In the data rows, 500 means zero.
Some points:
"478 496 537 523 455 580 493 662 432 574 466 515 554 435 589 617 513 498 630 466 570 536 441 451 523 492 490 537 465 466 508 497 492 465 484 948 673 487 558 474 550 457 504 417 526 588 521"
"542 375 523 513 691 621 464 590 552 489 381 542 434 869 555 588 550 530 596 461 384 642 392 489 554 533 505 384 482 486 555 449 613 469 484 832 592 486 461 763 462 489 535 609 538 526 487"
"467 482 548 521 504 614 441 612 384 476 612 471 516 914 644 636 457 492 643 502 523 511 519 435 413 516 466 515 479 487 481 546 527 490 520 419 482 511 566 451 551 529 569 429 459 585 448"
"502 494 496 497 488 488 455 634 438 587 531 576 518 442 476 561 515 483 559 509 548 458 519 557 374 494 511 499 463 489 474 485 442 480 490 452 474 464 496 915 548 428 463 626 493 544 476"
"487 547 444 501 455 451 474 501 559 451 560 485 414 809 489 510 465 498 473 403 536 633 539 514 477 527 483 380 455 504 493 370 620 555 505 648 460 537 450 981 448 510 571 461 489 492 480"
"523 541 519 484 525 438 486 502 404 607 459 502 491 478 532 489 475 465 439 486 577 391 495 452 404 486 430 569 481 427 510 512 499 507 436 497 523 428 480 542 581 472 995 536 448 509 562"
"499 474 488 474 497 515 501 516 523 560 484 450 505 462 475 501 494 472 512 508 493 406 531 473 443 528 462 531 494 504 482 458 480 467 472 506 484 424 509 512 486 461 885 533 510 484 399"
"482 391 499 403 333 573 509 529 454 361 466 501 327 536 522 484 455 407 516 490 324 521 519 504 577 397 536 306 518 418 498 421 505 464 459 384 454 519 382 550 535 517 495 556 436 433 534"
"511 536 503 496 515 362 483 434 520 521 402 423 493 399 529 467 524 457 396 482 558 403 513 424 400 496 438 484 487 444 419 462 455 451 517 454 548 512 499 459 488 422 635 470 472 438 401"
"454 503 397 479 550 336 507 413 529 393 420 526 436 530 359 418 444 489 402 407 474 507 533 510 466 477 433 542 439 421 429 388 595 476 431 534 529 449 512 431 415 416 525 413 483 531 501"
"501 346 517 506 292 489 386 436 462 334 543 529 311 488 530 383 498 509 489 506 319 480 472 440 537 485 491 355 416 406 477 500 450 503 452 393 440 519 323 479 347 533 501 279 510 416 492"
"450 435 433 469 468 394 439 460 404 467 408 466 513 390 554 432 450 645 537 490 521 389 470 442 407 574 411 924 466 480 462 487 538 422 573 419 447 630 459 474 512 497 462 523 516 408 450"
"537 354 441 550 591 523 463 516 557 391 523 486 434 446 352 416 464 684 405 393 432 463 867 492 519 630 784 504 468 451 528 534 693 544 418 522 515 765 514 537 399 523 511 401 523 435 608"
"474 505 485 493 278 581 409 468 522 425 548 471 408 495 498 456 507 800 508 511 474 517 464 448 547 537 850 900 481 484 490 543 309 480 470 438 478 398 516 529 445 510 479 431 375 512 469"
"510 566 525 483 565 381 516 478 544 557 405 491 557 542 525 521 459 803 508 517 467 436 437 549 382 437 877 929 490 489 412 487 455 476 560 481 517 882 500 455 481 491 465 524 534 502 575"
"448 513 511 471 564 410 490 503 390 513 505 482 591 422 445 489 461 957 448 514 632 521 770 400 536 457 430 410 494 458 406 496 441 415 534 490 475 877 502 442 504 459 446 542 502 450 510"
"502 492 466 485 474 468 493 532 442 794 583 483 560 488 864 505 451 460 443 480 515 468 439 440 401 455 445 520 471 490 434 457 520 491 425 651 447 517 429 470 588 512 459 668 522 886 426"
"512 490 482 442 486 561 519 516 509 422 527 457 524 549 429 538 466 506 578 523 464 483 491 460 437 420 426 466 431 457 501 505 354 478 457 536 532 519 773 472 595 514 514 553 455 999 446"
"493 371 422 396 408 670 418 469 581 528 478 498 340 470 471 538 457 403 551 427 311 446 507 502 565 380 460 302 516 461 566 486 507 484 477 506 501 532 899 491 485 480 535 463 473 446 502"
"492 372 499 407 518 451 517 478 579 721 463 507 316 480 738 488 439 441 489 464 567 584 410 517 593 534 513 270 489 509 652 401 475 504 409 430 525 447 776 488 434 477 507 398 557 606 490"
"496 349 495 491 616 433 487 454 564 471 548 449 440 500 499 429 485 474 426 505 538 535 297 516 537 516 466 297 437 444 431 527 468 534 428 495 468 448 637 499 966 499 490 455 769 513 456"
"505 494 658 472 540 393 501 494 469 640 481 458 500 479 477 427 527 420 509 473 525 456 524 424 400 435 465 475 442 486 873 492 494 405 422 535 452 536 461 434 801 425 439 518 404 464 386"
"491 566 777 427 323 518 449 469 514 482 493 451 497 511 573 509 433 430 533 507 492 382 578 433 525 379 421 554 505 451 936 536 280 520 454 450 480 391 544 525 451 420 455 500 934 529 459"
"465 509 999 507 542 530 444 431 396 503 518 428 473 398 424 523 462 449 391 485 483 520 518 433 369 481 419 572 433 583 435 462 511 397 432 511 447 391 547 417 593 527 418 535 462 462 430"
"423 409 478 532 559 427 507 525 498 441 467 485 486 446 383 448 471 460 444 428 468 481 371 492 478 471 535 381 450 847 603 447 559 485 506 489 441 497 429 494 471 472 514 467 651 528 477"
"876 460 449 494 501 445 452 490 533 482 507 484 511 518 503 507 435 495 483 506 545 471 494 462 418 509 486 505 485 896 544 493 418 453 487 458 463 470 437 432 504 525 451 507 577 497 454"
"925 535 629 480 524 511 520 502 371 470 534 486 502 453 494 510 532 450 499 494 525 504 571 397 448 434 486 601 458 841 477 501 531 428 570 459 473 420 480 453 493 439 454 443 501 508 498"
"426 529 493 503 351 577 515 492 541 365 448 500 530 504 537 518 468 511 525 437 398 488 503 470 515 588 495 417 453 816 513 438 421 505 587 526 474 510 407 491 543 475 445 387 465 407 603"
"749 529 467 571 488 433 464 475 493 436 444 479 501 456 394 392 460 472 428 506 444 557 493 506 488 705 497 453 502 613 467 401 564 500 648 504 531 541 545 508 427 484 444 535 494 422 618"
"602 453 485 533 524 421 489 436 420 454 415 466 529 538 549 430 440 449 463 429 532 457 570 470 472 744 501 573 479 556 457 539 437 518 733 483 434 490 468 477 456 443 508 502 457 431 637"
"480 528 497 478 481 532 463 514 361 483 541 494 557 404 543 423 458 508 510 441 528 387 586 446 378 876 533 443 479 471 508 522 351 431 886 466 438 478 491 433 450 477 444 529 514 434 814"
"518 367 431 527 533 428 520 509 525 572 448 501 425 452 365 544 447 542 424 541 430 504 502 468 486 838 462 531 495 450 529 394 554 504 858 435 460 459 382 501 538 479 422 408 435 556 943"
"495 531 497 461 604 770 499 410 506 592 586 561 546 508 515 536 478 514 909 473 509 784 495 444 409 510 503 538 480 502 489 512 484 477 479 651 465 504 525 508 502 472 501 464 506 533 476"
"535 451 446 526 617 838 460 909 527 503 458 439 444 588 489 548 464 552 426 441 514 866 436 522 483 539 489 453 471 487 516 515 573 600 508 591 467 490 512 435 478 478 496 566 546 467 493"
"507 516 492 523 608 774 469 452 475 574 471 719 508 563 504 480 524 541 822 482 557 421 497 461 429 511 505 516 514 522 493 505 488 498 484 448 543 505 505 488 534 522 490 590 506 557 490"
"471 530 526 493 560 500 521 734 394 556 501 882 555 479 471 465 467 505 613 498 577 646 515 419 554 502 501 634 452 510 438 527 509 675 520 568 477 475 554 494 516 459 486 583 515 509 476"
"489 502 477 486 501 653 421 445 512 505 504 979 520 545 506 490 476 483 417 501 512 674 512 442 511 459 492 569 504 512 483 526 484 465 500 483 510 513 484 488 507 516 511 475 500 505 524"
"455 487 481 473 398 540 459 533 416 563 426 447 487 505 478 451 494 499 550 505 505 506 496 413 530 429 436 567 561 506 423 553 314 964 472 508 528 455 476 488 494 505 489 508 398 509 491"
"519 549 472 460 385 488 482 494 420 465 421 625 513 435 542 495 465 465 520 504 507 516 576 499 400 435 519 559 676 478 518 532 310 781 481 432 510 438 521 454 498 541 485 507 397 491 451"
"437 474 493 505 526 394 535 485 383 528 404 501 439 382 415 556 525 496 445 482 572 443 486 488 420 492 524 599 836 484 523 502 463 480 482 453 449 491 484 411 464 575 460 513 468 518 452"
"428 508 479 522 535 544 641 502 402 564 547 504 638 541 511 432 452 475 386 480 580 495 497 559 476 502 447 618 975 489 435 498 482 574 452 516 457 515 512 525 532 431 450 485 512 484 450"
"520 496 497 500 494 312 411 536 558 568 449 504 695 413 526 464 670 484 427 507 514 535 552 624 512 488 532 539 798 491 421 450 504 535 509 487 466 406 512 441 508 813 501 529 506 507 508"
"415 504 483 511 534 352 749 441 439 509 549 485 647 409 438 508 661 531 430 448 500 407 469 598 550 458 400 543 716 512 529 485 476 504 505 499 437 495 524 446 483 863 506 512 511 463 437"
"471 404 522 453 550 561 754 427 535 426 529 462 477 470 551 419 786 484 482 532 374 463 504 762 722 421 506 392 630 466 492 454 401 508 476 392 440 453 459 527 419 382 458 377 410 495 512"
"404 541 464 458 551 503 389 522 425 502 421 409 452 531 501 497 870 365 509 514 525 543 571 840 745 384 426 574 492 522 499 545 242 411 465 413 469 533 491 395 497 716 508 464 514 492 540"
"544 531 502 446 284 502 889 459 415 495 424 533 436 453 531 536 819 423 487 475 535 361 523 796 797 556 447 508 466 441 447 525 511 441 433 423 470 522 473 406 527 722 435 468 432 484 436"
"470 524 520 510 550 404 419 409 521 444 497 429 887 424 383 513 400 471 413 348 397 491 347 802 999 498 525 333 492 413 501 380 643 482 460 437 392 475 392 437 510 446 514 429 462 534 483"
"457 350 490 494 500 563 763 415 514 421 453 425 950 422 430 421 692 447 368 519 411 465 367 701 387 466 520 509 415 402 520 420 567 519 434 439 549 444 433 457 436 634 496 424 509 414 451"
"521 529 463 531 700 445 437 560 586 465 889 506 530 662 621 829 471 471 619 531 322 412 488 521 576 467 524 365 435 464 562 420 457 552 458 589 745 484 538 522 461 479 472 747 482 432 530"
"506 365 477 501 458 456 523 516 571 494 830 483 376 429 563 891 519 495 466 438 371 665 441 504 565 467 542 385 513 490 484 569 546 534 518 578 817 541 494 580 496 463 540 764 484 536 524"
Along one direction, these points spread out more than along any other. How far along it is each point below, from 0 to 99? The average is 50, and the first point in the table lies past the average. One standard deviation of the points above along it is 16.
"447 529 473 457 738 656 539 526 474 578 496 458 447 609 478 466 413 437 569 515 476 467 601 449 467 398 525 544 482 483 473 546 292 480 491 563 515 428 459 514 497 440 475 485 496 472 467" 60
"459 421 482 503 465 499 471 508 524 526 741 483 469 575 438 389 456 517 498 445 546 537 404 498 496 527 489 442 480 437 491 410 646 485 510 452 920 489 483 568 468 495 473 719 536 494 487" 65
"496 541 399 508 777 479 513 489 612 431 652 445 490 444 505 641 449 489 494 497 426 567 377 461 496 513 516 353 492 398 497 395 429 525 505 521 459 518 428 586 492 528 491 457 494 492 473" 60
"409 677 468 421 419 531 456 541 731 527 496 501 538 477 493 526 525 423 485 413 502 419 526 378 507 405 468 532 430 448 474 591 474 394 530 429 577 467 480 515 496 460 512 484 464 518 440" 52
"415 617 423 483 507 481 502 478 416 524 481 429 448 473 536 501 456 489 533 639 582 518 552 499 491 428 505 401 423 512 501 451 911 527 432 452 497 474 467 514 482 473 486 448 512 483 469" 53
"474 658 543 450 529 583 523 453 999 366 454 439 328 530 572 423 455 461 515 708 506 474 476 519 568 492 481 352 461 451 519 679 826 512 545 505 494 488 498 479 414 500 490 539 422 453 492" 57
"418 926 470 473 531 401 460 451 424 510 416 514 509 424 417 428 465 478 411 916 426 443 437 449 427 531 484 485 459 507 514 805 731 434 446 454 548 451 517 457 494 463 472 473 507 472 430" 43
"513 626 507 532 445 476 440 518 748 342 532 461 506 503 413 531 449 422 445 754 931 485 381 494 534 490 509 531 456 436 496 444 759 514 415 521 394 526 379 498 388 513 436 516 496 417 526" 47
"521 549 408 490 322 496 497 426 621 575 439 453 385 489 412 555 501 475 447 596 503 451 505 509 490 505 468 396 415 429 439 793 545 512 453 550 400 462 489 452 510 420 399 304 511 398 479" 46
"472 580 462 814 258 519 516 419 496 535 541 443 445 446 510 421 489 500 490 559 591 538 622 546 430 390 512 477 420 478 461 638 478 447 530 401 433 489 504 395 449 391 517 548 514 450 459" 43
"461 548 469 940 501 375 480 444 454 465 384 494 556 400 543 455 466 463 531 526 480 525 522 380 538 442 498 588 487 483 420 594 480 441 461 422 473 503 527 548 463 465 433 459 458 463 479" 42
"452 523 477 470 519 351 506 463 388 476 400 446 582 563 390 434 479 487 536 462 651 349 485 406 413 460 499 572 469 460 391 498 415 429 463 474 443 434 450 392 438 468 478 545 445 410 522" 37
